(in the rows, 128 means zero)
Where one turn sends some rows of the set: a few examples, then the rows asked
q_624: [127 148 128 139 154 148 135 142 159 106 120 126 156 116]
q_930: [121 131 117 146 151 123 145 105 125 133 118 127  92 151]
q_40: [135 102 154 111 147 109 115 121 141 108 141 149 133  96]
q_116: [127 103 151 127 134 112 115  91 122 144 155 147 159 119]
q_525: [166 134 132 127 129 132 135 129 112 137 115 121 166  98]
q_801: [169 130 137 125 143 132 118 118 115 151 119 132 161 101]
q_622: [176 113 152 116 153 140 122 115 122 139 116 127 149 152]
q_265: [113 139 125 118 106 114 139 147 155 108 139 102 132 145]
q_965: [145 113 121 128 149 119 173 118 128 103 108 139 150 144]
q_833: [136 135 109 137 119 121 162 112 145 129 139 152 152 166]
q_454: [110 112 141 137 123 109 107 145 131 129 121 115 150  94]
q_555: [118 145 116 137 139 130 147 114 126 144 115 113 102 166]
q_694: [157 135 145  95 121 110 119 132 123 157 128 123 171 147]
q_929: [119 131 130  98 131  92 112  98 133 152 130 105 118 154]
q_89: [121 108 120 121 145 107 124 124 128 111 148 124  91 150]
q_383: [105 141 113 136 126 123 112 108 165 106 129 128 114 115]
q_75: [123 111 143 136 121 107 110  90 102 142 150 145 148 126]
q_151: [123 139 141 126 143 134 133 144 165  94 108 114 150 123]
q_845: [123 141 136 129 146 117 158 113 126 106 127 177 126 129]
q_693: [121  95 128 103 132  97 130 131 133 128 119 132 171 108]
q_677: [112 117 148 130 128 109  88 142 131 145 137 118 145 106]
q_220: [168 157 119 132 146 106 137 146 129 134 121  95 132 138]
q_309: [133 153 152 100 108 122 112 138 163 126 130 134 123 122]
q_280: [126 126 134 120 127  92 109 101 131 155 116  90 124 148]
q_367: [104 157 117 124 120 124  98 116 160 127 134 125 116 129]
q_918: [105 142 129 122 145 127 140 107 121 114 120 176 134 122]
q_722: [171 146 121 124 136 111 133 142 118 129 132  95 150 153]
q_305: [144 141 104 144 136 113 143 117 104 141 109 148 160 158]
q_647: [134 128 136 116 148 120 117  93 142 139 149 146 113 173]
q_20: [149 132 110 140 153 107 133 104 105 142 110 163 151 148]

q_647 -> q_40
q_693 -> q_833
And these:
q_918 -> q_624
q_151 -> q_722
q_305 -> q_367
q_555 -> q_677

Where one turn sends some rows of the set: a few examples, then the rows asked
q_732: [165 112 145 151 122 132 102 114 158 141 154 135 120]
q_835: [169 146 123 138 123 132  91 130  81 102 134 108 133]
q_323: [136 121 143 130 158 146 117 128 123  87 162  95 121]
q_774: [149 160 121 139 115 152 104 123  92 105 144  88 128]
q_814: [144 110 135 159 112 138 109 109 160 140 152 120 110]
q_53: [100 130 126 138 149 150 116 131 114  95 151 100 119]
q_330: [154 117 142 151 127 128  92 121 147 154 143 150 128]
q_369: [161 131 126 139 145 136 160 137 125 164 136 102 127]
q_127: [157  90 127 151 138 121  95 134 129 128 134  80 110]
q_445: [139 141 142 132 119 123 129 149 110 135 148 164 110]
q_772: [122 118 126 164 111 138 103 110 152 151 142 129 114]
q_114: [129 134 142 125 169 130  93 146  98 109 142 140 136]
q_316: [153 114 111 148 149 119 141 141 106 166 115 113 132]
q_474: [166 123 121 140 155 130 141 140 119 171 127 101 134]
q_860: [155 155 118 140 114 135  96 133  76 105 133 120 131]
q_853: [117 166 139 133 129 155 118 139 130 160 148 124 119]
q_882: [141 115 109 149 135 121 157 142 107 158 121 118 122]
q_450: [163  94 134 142 126 103 116 144 112 115 140 136 107]
q_871: [128 120 130 159 119 131  92 118 144 159 137 147 124]
q_915: [142 163 117 141 111 148 105 128  82 108 138 110 128]
q_43: [167 149 126 137 122 145  95 125  92 101 141  89 132]
q_293: [152 124 148 122 170 134 105 139 114  96 157 119 131]
q_691: [146 127 118 143 133 134 170 136 121 157 132 112 119]
q_37: [ 96 138 127 136 157 141 102 139 101 111 138 127 129]
q_616: [127 136 130 144 140 153  96 128 138 155 140  72 118]

q_53 -> q_114
q_316 -> q_369
And these:
q_330 -> q_814
q_853 -> q_450
q_835 -> q_774

